In the rows, 128 means zero.
One turn moves each row of this set onto another row. After a few examples, where does it send each row asked below?
kat: [86, 117, 135, 156, 112, 112, 135, 111, 125, 140, 95, 121, 132, 131, 161, 127, 127, 132, 134, 105, 153, 105, 116]
revod: [146, 117, 111, 119, 121, 148, 130, 113, 136, 110, 103, 142, 111, 152, 113, 119, 112, 137, 134, 120, 140, 110, 87]
bavuz: [131, 97, 139, 160, 102, 111, 128, 128, 132, 120, 107, 117, 120, 139, 122, 144, 139, 137, 126, 109, 174, 114, 101]
bopo: [85, 113, 131, 150, 105, 112, 139, 116, 130, 141, 98, 111, 124, 133, 157, 134, 140, 133, 130, 109, 155, 118, 108]
Sifub: [118, 104, 129, 128, 133, 139, 121, 117, 126, 133, 92, 174, 134, 139, 128, 145, 116, 112, 138, 136, 134, 125, 93]
Gaf: [148, 118, 122, 125, 131, 150, 122, 108, 141, 112, 104, 143, 110, 146, 113, 120, 121, 134, 131, 121, 147, 123, 82]
Vis: [83, 121, 129, 151, 107, 110, 130, 113, 127, 144, 97, 121, 127, 128, 162, 130, 137, 140, 129, 116, 156, 110, 112]
deg: [131, 142, 133, 143, 108, 117, 140, 120, 151, 108, 91, 135, 109, 150, 143, 105, 101, 136, 133, 146, 133, 107, 80]
Nada: [107, 142, 124, 134, 110, 110, 130, 120, 123, 133, 90, 165, 145, 130, 138, 121, 104, 109, 147, 144, 127, 103, 97]
nes: [125, 96, 135, 155, 92, 108, 126, 132, 136, 128, 108, 114, 127, 132, 127, 140, 136, 142, 132, 110, 172, 111, 108]
zet: [141, 124, 135, 120, 128, 148, 132, 115, 150, 120, 106, 143, 108, 133, 119, 110, 124, 140, 127, 116, 143, 130, 77]
nufa: [147, 124, 119, 131, 133, 145, 131, 118, 139, 104, 101, 139, 116, 149, 112, 112, 120, 130, 141, 119, 147, 124, 75]
Ziral: [131, 103, 135, 160, 106, 109, 122, 135, 139, 122, 108, 116, 130, 133, 119, 136, 142, 139, 120, 102, 166, 116, 99]
monas: [118, 128, 146, 146, 100, 121, 144, 132, 116, 131, 109, 107, 142, 143, 136, 129, 117, 139, 141, 115, 179, 87, 88]
gete: [109, 131, 146, 142, 100, 124, 145, 124, 114, 136, 110, 106, 128, 148, 140, 128, 124, 137, 139, 118, 183, 94, 89]
tivot: [120, 132, 143, 132, 105, 112, 146, 126, 130, 125, 86, 167, 139, 126, 148, 135, 106, 117, 145, 142, 124, 101, 106]
Zunel: [103, 107, 116, 129, 109, 113, 138, 138, 133, 142, 119, 120, 146, 132, 139, 147, 149, 135, 126, 120, 168, 113, 85]
sefot: [142, 157, 135, 126, 99, 118, 137, 126, 147, 115, 98, 138, 123, 126, 136, 106, 113, 145, 134, 136, 134, 100, 89]
tolar: [99, 106, 116, 130, 129, 115, 138, 133, 129, 137, 121, 128, 152, 136, 147, 146, 145, 131, 126, 112, 161, 115, 82]
govup: [141, 155, 132, 137, 107, 119, 133, 114, 144, 111, 95, 131, 112, 141, 136, 106, 107, 140, 132, 142, 138, 101, 76]
tila: [120, 104, 139, 120, 133, 144, 142, 115, 130, 130, 97, 171, 126, 138, 128, 139, 119, 107, 139, 121, 136, 127, 98]
Lamum: [113, 149, 133, 136, 107, 108, 132, 122, 128, 131, 86, 162, 134, 138, 145, 129, 109, 111, 139, 150, 124, 100, 103]
Voku: [116, 101, 130, 127, 119, 141, 113, 115, 127, 130, 92, 168, 134, 133, 121, 141, 108, 123, 132, 136, 128, 131, 89]
Bapa: [108, 118, 142, 139, 98, 121, 150, 125, 116, 132, 113, 104, 133, 147, 145, 136, 123, 136, 148, 114, 178, 97, 93]
dut: [105, 149, 133, 125, 106, 115, 130, 127, 133, 128, 95, 158, 138, 146, 137, 126, 110, 103, 136, 151, 125, 112, 104]
buro: [121, 99, 120, 134, 135, 132, 120, 118, 125, 125, 92, 173, 133, 137, 124, 135, 115, 116, 147, 124, 131, 128, 92]
lufu: [130, 158, 131, 147, 105, 118, 134, 115, 144, 111, 88, 132, 121, 135, 130, 97, 106, 130, 137, 139, 139, 107, 80]
biv: [106, 104, 113, 130, 119, 111, 134, 135, 127, 134, 120, 130, 149, 134, 144, 155, 150, 135, 127, 122, 166, 111, 89]

tolar -> kat
bopo -> Bapa
Where do these go?
Gaf -> Sifub
tila -> tivot
nufa -> buro
gete -> bavuz
Voku -> dut

One turn moves each row of this set onto another row. After a few examples, where does it send each row asked below?
govug: [126, 139, 109, 162, 143, 130, 135, 130, 109, 144, 133, 126, 148, 140, 130]
Taba: [121, 126, 110, 148, 156, 141, 134, 122, 119, 143, 131, 127, 145, 148, 129]
kozil: [155, 145, 118, 129, 140, 137, 131, 125, 139, 118, 138, 145, 147, 127, 138]
viton: [112, 128, 106, 137, 93, 143, 125, 142, 135, 128, 133, 140, 137, 118, 126]
popa: [132, 124, 115, 149, 129, 124, 141, 119, 144, 151, 115, 141, 128, 138, 101]
talis: [125, 133, 117, 120, 96, 145, 124, 130, 131, 124, 123, 138, 126, 99, 136]
Vok: [117, 134, 136, 109, 110, 139, 129, 119, 126, 120, 113, 128, 110, 102, 138]
Zup: [146, 134, 129, 132, 125, 108, 147, 116, 141, 142, 102, 140, 113, 122, 122]
Lofa: [132, 153, 140, 137, 151, 109, 146, 124, 114, 122, 124, 122, 125, 137, 142]
neka: [152, 148, 127, 122, 141, 119, 140, 124, 129, 118, 124, 139, 132, 125, 156]
bepu: [127, 93, 121, 125, 123, 140, 115, 148, 130, 145, 126, 123, 143, 133, 132]
tegup: [134, 140, 128, 128, 150, 113, 146, 122, 114, 130, 113, 127, 125, 133, 160]
zik: [139, 134, 109, 142, 147, 148, 128, 124, 134, 131, 142, 140, 153, 139, 125]
kem: [108, 137, 108, 148, 100, 128, 125, 136, 134, 134, 127, 144, 130, 120, 107]
vusoz: [125, 123, 122, 146, 134, 116, 146, 116, 136, 154, 106, 134, 119, 139, 108]
gele: [146, 130, 116, 143, 122, 124, 139, 120, 151, 144, 118, 148, 130, 128, 104]
Bagu: [121, 101, 139, 116, 127, 114, 129, 152, 130, 133, 118, 117, 128, 143, 145]
Kozof: [83, 125, 131, 130, 120, 129, 139, 133, 129, 124, 124, 120, 116, 143, 121]
Nuvod: [142, 106, 142, 104, 124, 135, 117, 142, 142, 123, 126, 126, 132, 125, 135]
dat: [140, 99, 130, 114, 122, 145, 112, 143, 139, 134, 129, 126, 141, 124, 130]
rosi: [92, 135, 118, 148, 112, 121, 132, 134, 131, 133, 123, 135, 122, 135, 103]
fika: [134, 125, 140, 125, 128, 148, 115, 151, 108, 117, 144, 114, 142, 121, 120]
Rubod: [144, 143, 110, 154, 140, 145, 126, 124, 117, 138, 138, 134, 152, 123, 125]
vusa: [124, 142, 113, 135, 97, 132, 122, 128, 132, 131, 120, 146, 125, 101, 115]
Sug: [132, 132, 146, 123, 124, 122, 127, 159, 106, 110, 137, 114, 133, 126, 137]
daduf: [152, 135, 122, 135, 120, 116, 141, 118, 149, 140, 111, 147, 122, 120, 115]
Maraz: [137, 132, 147, 120, 126, 136, 121, 154, 112, 107, 143, 116, 136, 123, 127]
konol: [122, 119, 133, 136, 126, 134, 123, 157, 92, 130, 132, 108, 138, 126, 134]
lig: [127, 119, 133, 134, 128, 148, 116, 152, 98, 128, 138, 110, 142, 123, 124]
Dev: [132, 128, 128, 137, 132, 108, 149, 114, 134, 149, 99, 133, 112, 131, 119]
tulur: [119, 129, 119, 141, 157, 124, 143, 120, 109, 143, 116, 121, 131, 145, 147]
lum: [156, 152, 126, 137, 141, 142, 127, 117, 123, 124, 136, 135, 143, 114, 129]
bel: [123, 144, 129, 123, 107, 128, 125, 118, 127, 127, 110, 138, 111, 97, 120]
fidi: [120, 144, 124, 154, 149, 112, 145, 130, 107, 136, 125, 120, 134, 146, 138]
dab: [91, 137, 134, 135, 122, 117, 136, 124, 126, 129, 114, 126, 108, 131, 108]
fedi: [106, 142, 139, 123, 119, 121, 133, 115, 124, 126, 107, 128, 102, 112, 117]
meso: [151, 157, 141, 128, 147, 124, 137, 117, 122, 116, 128, 129, 129, 120, 138]
Duge: [133, 107, 147, 105, 127, 118, 125, 147, 138, 123, 121, 121, 126, 133, 143]
fep: [118, 94, 126, 126, 125, 124, 123, 153, 126, 144, 120, 118, 136, 142, 140]
seno: [91, 125, 113, 142, 106, 135, 133, 143, 134, 128, 134, 131, 132, 140, 119]
sek: [96, 130, 143, 114, 122, 131, 137, 121, 125, 120, 114, 119, 105, 124, 131]
nuri: [124, 125, 139, 130, 124, 121, 128, 161, 96, 121, 131, 109, 133, 128, 141]

Sug -> nuri
daduf -> Zup
Where do these go?
tegup -> tulur
lum -> meso
fedi -> dab
seno -> viton
Bagu -> fep

One turn moves each row of this set onto another row. After a few examples, where does it send each row asked below?
nime: [90, 140, 131, 130, 124, 138, 144, 130, 125, 97, 133, 128, 140, 137, 120, 112, 151, 124, 107, 141, 132, 131]
lafa: [122, 122, 103, 109, 126, 122, 142, 123, 116, 122, 125, 118, 123, 112, 108, 133, 141, 116, 106, 142, 162, 138]
vumef: [141, 126, 118, 117, 143, 138, 129, 132, 131, 130, 120, 110, 114, 119, 133, 135, 135, 97, 101, 136, 143, 148]
leru: [138, 115, 113, 119, 142, 124, 146, 115, 111, 127, 126, 132, 133, 110, 109, 136, 140, 112, 113, 138, 159, 138]
nit: [130, 121, 120, 97, 110, 119, 115, 122, 141, 133, 126, 118, 131, 138, 143, 130, 125, 141, 131, 98, 126, 106]
Vep: [129, 146, 106, 111, 131, 132, 132, 116, 118, 121, 133, 145, 159, 122, 115, 118, 123, 125, 116, 127, 148, 140]
koruz: [136, 146, 106, 126, 124, 128, 144, 109, 123, 121, 128, 147, 153, 111, 112, 112, 131, 119, 134, 133, 138, 138]
dugiv: [132, 154, 126, 137, 137, 130, 120, 137, 127, 144, 135, 150, 94, 139, 112, 143, 139, 118, 121, 131, 140, 125]
Lobos: [139, 132, 121, 106, 116, 122, 113, 112, 128, 126, 124, 110, 129, 141, 153, 134, 131, 142, 137, 104, 125, 100]
fise: [126, 156, 108, 143, 140, 121, 124, 128, 119, 129, 123, 132, 101, 144, 101, 140, 137, 114, 125, 146, 130, 131]
tulek: [150, 131, 142, 120, 114, 114, 113, 125, 136, 116, 128, 104, 133, 139, 141, 132, 126, 138, 127, 106, 137, 99]
Mun: [92, 131, 130, 136, 116, 138, 148, 132, 135, 94, 135, 152, 124, 120, 119, 122, 150, 125, 116, 129, 139, 122]
Daru: [125, 142, 134, 127, 131, 122, 139, 133, 114, 112, 126, 130, 126, 139, 110, 122, 181, 112, 113, 132, 128, 126]
tef: [119, 102, 124, 129, 108, 108, 141, 130, 142, 116, 123, 108, 112, 122, 117, 138, 122, 140, 147, 127, 133, 99]
gosa: [136, 118, 111, 108, 127, 117, 128, 128, 123, 116, 123, 126, 125, 134, 137, 138, 134, 135, 152, 106, 105, 95]
zer: [125, 150, 131, 143, 146, 130, 129, 124, 121, 144, 128, 134, 106, 150, 107, 136, 150, 116, 121, 146, 125, 134]
Fut: [119, 133, 131, 125, 130, 149, 134, 140, 164, 121, 123, 121, 132, 127, 119, 124, 124, 110, 110, 136, 126, 148]
kuda: [146, 120, 137, 146, 117, 96, 124, 128, 130, 114, 129, 118, 119, 132, 121, 138, 114, 135, 140, 119, 142, 97]
buku: [137, 106, 137, 127, 145, 119, 133, 137, 117, 103, 132, 114, 125, 135, 150, 139, 126, 128, 135, 117, 114, 93]
gefe: [120, 143, 134, 120, 128, 151, 126, 153, 162, 119, 132, 146, 124, 128, 123, 128, 123, 117, 113, 120, 128, 135]
padep: [131, 116, 128, 127, 109, 113, 133, 119, 144, 127, 124, 106, 122, 127, 116, 140, 117, 152, 151, 129, 135, 98]
mimef: [135, 128, 114, 110, 151, 140, 135, 153, 130, 120, 123, 107, 117, 123, 123, 138, 132, 102, 108, 145, 128, 140]
saf: [146, 130, 140, 136, 111, 106, 123, 127, 138, 113, 127, 109, 126, 136, 118, 136, 126, 144, 144, 118, 132, 94]
Tora: [119, 157, 107, 144, 138, 141, 128, 106, 126, 129, 125, 145, 123, 135, 131, 123, 125, 114, 131, 137, 117, 140]
loru: [118, 142, 130, 133, 135, 142, 123, 145, 154, 101, 125, 126, 132, 139, 113, 128, 121, 112, 101, 130, 130, 142]
rivo: [131, 119, 119, 119, 126, 121, 141, 131, 118, 123, 132, 142, 112, 106, 109, 141, 143, 117, 109, 129, 171, 127]
kez: [135, 143, 112, 108, 126, 137, 143, 130, 122, 119, 138, 162, 147, 105, 125, 118, 132, 122, 130, 119, 140, 127]
minov: [124, 159, 109, 144, 145, 138, 134, 119, 115, 120, 134, 136, 131, 128, 131, 119, 110, 115, 130, 151, 125, 137]
vokub: [130, 129, 126, 117, 141, 146, 136, 151, 127, 130, 133, 120, 97, 113, 146, 136, 134, 103, 108, 140, 140, 133]
motu: [136, 131, 149, 128, 112, 109, 108, 126, 137, 125, 133, 117, 126, 151, 138, 130, 123, 139, 120, 106, 137, 103]
Faz: [132, 103, 126, 125, 142, 127, 134, 118, 118, 103, 126, 112, 127, 130, 149, 148, 120, 138, 140, 119, 123, 94]
momob: [110, 107, 141, 126, 119, 125, 134, 114, 138, 131, 131, 103, 122, 139, 132, 142, 122, 156, 136, 132, 136, 99]
mot: [128, 117, 116, 111, 129, 128, 124, 120, 128, 108, 119, 111, 123, 139, 150, 142, 136, 139, 144, 108, 109, 94]
vitel: [100, 124, 129, 129, 129, 142, 147, 127, 140, 92, 124, 138, 141, 131, 115, 122, 154, 117, 111, 129, 125, 134]
ner: [122, 109, 142, 129, 136, 124, 132, 115, 113, 129, 140, 112, 127, 135, 162, 131, 110, 139, 128, 128, 132, 103]
gifat: [120, 110, 140, 137, 138, 123, 132, 108, 116, 121, 135, 112, 126, 141, 146, 145, 119, 149, 137, 130, 132, 95]
febi: [112, 152, 112, 144, 130, 146, 136, 121, 126, 126, 137, 151, 111, 116, 142, 123, 114, 117, 133, 140, 131, 132]
poz: [98, 112, 130, 125, 113, 122, 138, 114, 131, 135, 134, 114, 115, 137, 142, 130, 125, 151, 142, 131, 126, 100]
sunis: [117, 149, 118, 110, 138, 127, 136, 135, 108, 123, 130, 133, 127, 145, 105, 128, 173, 124, 118, 135, 123, 124]
mebe: [126, 143, 130, 117, 137, 130, 143, 145, 105, 119, 140, 145, 115, 127, 124, 127, 176, 117, 122, 130, 130, 114]

gifat -> Faz
gosa -> nit
sunis -> Vep
Where do these go?
leru -> vitel
vokub -> mebe

